Rotation paths and how fast each direction turns (degrees each step)
Each turn is a multiple of 5 degrees from 10 to 175, or 0.
Each row of a path follows its step; steps can be skipped.

step 0: [ 27  34  20 -11   1  -5 -28  17  15   7   3 -19 -48 -45 -18 -10 -16   3
  18  12 -22 -16  -4 -27  39   8  11   2 -45 -61 -14  17 -17   5]
step 1: [ -6   9   0 -12   0   7   2  18  32   2  -3   2  -4 -11 -22 -36 -19 -61
   8  58 -14  44  27  -4  38 -21 -23 -33  -4  -5 -31   5  28  -6]
step 2: [ 17 -32 -34 -12 -19 -45  -5  -4  22  -3  30  17 -44 -44  11  -1 -20  -7
  27  41   3 -17  17  -8  19 -40  24  13  -9 -22  16 -13  34 -15]
step 3: [ 39  28 -47  27 -13   3 -17  -2   0  30  20   5   4 -30  13 -13   5 -34
  14   0  -4  19  -3  45   5 -56 -12 -36   9  39   8  -7  28   5]
step 4: [ 12 -12  16  23   6 -43 -26  -7  23  -1   3   7  29 -33  31   0  19 -17
   3  -2 -31 -29  -4  10  -5 -37  26  -9  34 -27  61  13   8  34]
step 5: [ 34  43  -2  31  25 -16  25   7   4  28  37 -47  17 -14 -10  -9 -27 -20
  -5   9 -48  18 -24  25 -11  24  26  -7  10  15  31  11 -18  14]
step 6: [  1  46  47  23 -12  -1 -13 -10 -20   8  -9  22 -29 -22  -4 -34  17 -16
 -14  30 -45   7   9 -16  22  22  30  33  20 -39  19  10  -4  24]
step 7: [-39   8  21 -16  11  12  21   8  -8   2  28  -8 -46 -10  -3   3 -46 -49
 -22  63 -31   9  -3  18  19   2 -20   0 -16  22  21  -5 -20  13]
step 8: [ 22 -23   4  11 -10  12 -18 -55  -3  18  -7  19 -60 -14  16  -4  -4   2
  -6  59  20  12 -16  -8  46  15   9   4  10   7  28 -10  43   0]
Speeds:
[ -5  -9  15   8 -17   1 -14  -2  -7  -1 -11 -14   5   1  -2   3   3 -14
   6   2  -9  -7   6  12  -5  -6 -19   4  -8  -4  -4   0  -3   3] => 120
[-13  -8 -11  -4 -16  11   5   4   4   0  19   5 -14  -3  -9   0  18  -8
  -5   3  10  -4  -4  10   1  -3  -2  12   8   3   2  -5   3   5] => 70
[  5   2  -9   0  -6 -19  -5   2  -8  13  17   0  20  13   7  -2   8  -1
   3  -2   4   5  14   1  -8 -15   7   4   3   0   4   1  -5   5] => 45
[ -5  12  12 -17  11   5  -1   6  -2   2  -7  12   0  -1   5  -1  13 -10
 -11   1   6  -7  -5  -2  -1 -22  -4 -13  -3  -2  -2   7 -11   9] => 120

step 0: [-48 -10 -29   5  27  25  23   0  -6  19   5   3  38 -14  17  44   3 -18
   7 -21  12  -4  -4 -22  22  15  -9 -40  -3 -37  24 -33  19   5]
step 1: [-10  -5  -8   1  53  15 -19   9   5 -38 -17  -6  25   3  -6  12 -12 -11
  25 -23  24  12  -9  11  15 -14  33 -19  24  -8  -7  29 -14 -65]
step 2: [  1  18 -33 -34 -19 -46  26  10  23 -18   0 -18  27   4  10 -11   0   0
  19  -6  55 -51  27  -6 -14  10  31 -21  22 -13   2   4  -7  -2]
step 3: [-45 -10 -38 -25  16  41 -18  36   7   7   3 -14  24 -26   4  15 -13  27
  10  16 -18 -37  21  41 -24  21   2 -22   6   5  15 -20  -3  14]
step 4: [-35  20  15  -7  35  38  -5   0 -22   9   7  20  -1   4 -10 -51  20  -6
  19   7  -7 -24  18 -22  -5  -5  36 -28  27 -15  26   6   1 -47]
step 5: [-30 -13 -32   4  -2 -10  21 -15  -4  -2 -12 -10  24  22   4 -12  -3  14
 -17 -34  25 -18 -13 -18 -63  19 -22  10  36 -23  17  21  14 -32]
step 6: [-42   0  -6  22  22  26  29  14 -16  28  -8 -38  25  -5   5  16 -13  21
   9 -11  43   3  38  14  20  23 -18 -31   3 -30 -30 -11  -2   4]
step 7: [  4  29 -26 -17  28  35   9  37 -19 -30  37 -25  14   2  20  13 -13  12
  14 -11  15   8   0 -11  11 -48  31  -9  12 -12  19   7  11 -41]
step 8: [ -2  -9 -55 -29  14  -1   7 -14   2 -18 -11  -2  21 -11 -30   6   2 -14
  24  19  52 -64 -10 -28  11   3  -7   3  28  -5  17  13   6  -2]
Speeds:
[-14  -6  -3   9   8   6   1   4  -6  -9   0   4   0  -1   7  -1  25   1
   4   5  -5   6   0   0   0 -26   6  -3 -13   2   1  10  -9   1] => 115
[  0  10   1   5  19   6  -8  12  -8   9  -2   9   9  -2   0  11  -2   0
  14   1 -13   4   0  -1  -2  16   2   6  -8  -8 -19   1  -4   8] => 125
[ -5  -7   1  19 -10   8   5   6  -4  17   3   3 -10   3  -2 -12   8  20
   3  -6  -1   9  -5 -10  -9   7  -7   3   2  -6  -1  -8   5 -13] => 55

step 0: [-36  -8  24 -26 -29   6  58  -4 -24  -6 -10  -5 -18   1 -15   9  25   3
   2  37 -17  17 -43  26   7   6  -5  19  -2   1 -18  52  -2  40]
step 1: [ 20 -34 -23   1  29  36   5  15  11  -3   6  -3 -12  21 -13  16 -23  14
  19 -26 -23 -33 -29  22  12 -11   4  -8  16  29  55  27 -37 -29]
step 2: [ 14 -16 -22  28  13  -4 -25  -1  12   1 -17   8  16 -53  20 -12  30  49
 -46 -27  50 -27   8  -4 -20 -16   3 -19  13   4 -12  22  15  13]
step 3: [-10  10   6 -10  10 -20 -15 -22   9 -21 -14 -19  -4  -6  22 -43 -71   8
   1 -18 -13  32 -15  13  19  29  -6 -20  17 -41 -30 -31  21  10]
step 4: [  3  32   3  -4 -40  22 -46  23  -8   0   5 -13 -20  32 -21  16  14  -6
  74  28   5 -23  -2 -12   5 -11   5   4   4  -4 -26  -5  30  29]
step 5: [ 42 -11  -4  54 -41   3  21  10 -37   9  12   6  -6  -6 -20  16  10 -49
 -18 -15   6  12  -3  23   6   4  36  29  -4 -26  37 -16 -18  -9]
step 6: [-34 -13 -14  -2  33 -17 -15 -12 -19  28  -8  14  31 -23 -21  28  -6   5
   7 -14  16  18  47   3 -39  37  -4  15   9  49  -9 -22 -32 -26]
step 7: [  7  15 -10 -19  38 -26  34  28  37 -15  11  11   0  11  41  -2  -2 -16
  -6   4 -13   8  53 -32 -20 -15 -25 -19 -31 -38 -16   2  -9  30]
step 8: [-25  25  42 -25 -31 -12  16 -12   5  17  -9   3 -24  20   8 -20  -3  -5
  -9   7  24 -17 -48  -4  24 -23 -47  22 -51  27  10 -21   6   0]
Speeds:
[ -6 -17  -5  -7  -2 -12  11  10  -1   9 -14   0  -5  -8  -4 -17  -8  -4
   8  13   3   3 -12   6  -9   4   0   6   4   1   2  -9   7 -14] => 135
[ -4  -1   4  10   5 -18  -9   7 -10  10   4   9 -10   4  -8   0  -3 -10
   9  -5   9   6  19  -9   3   5  -1  10 -14  -7   4 -11  -3   7] => 35
[ -2   5  24   7   5  16   9   9 -16   2   7 -10 -10   2   5   2  -6  10
   8  16   5  -4   2   9   1 -10  -7   2  -3  -8   1  -3   1  -4] => 90
[ -5  -7  -9  11  -1  10  -2 -14  12   6   7 -19  -9  -6  -4 -14  -3   4
   8  -4   6  -5  10   4  11   8   7   0  -7  -3   3   8  16   1] => 45
[  2   8   9   3 -17   5  -9  -5  -2  15  -4   5  -3  13   2   0   0   0
   3   2  -3  22  -7 -13   0  -2  12  -3   3  -7  -6   9  12 -14] => 70
[ -1  -2  -3 -25  -7  -4  13  -1  -7  -2   4  -3  -6   6  -1   4 -16  -6
   8   5   8  -4   7  -9   6   6   1 -16   1  -6 -13  13  -3  10] => 100
[ -6  -5   8  -6 -13  -1  -5   4   6 -14  22  -8 -21   0  -3  -4  14  -6
   6  -6   1   5 -14   1 -10   4   6  -1   0   3   1  -5 -11   1] => 85
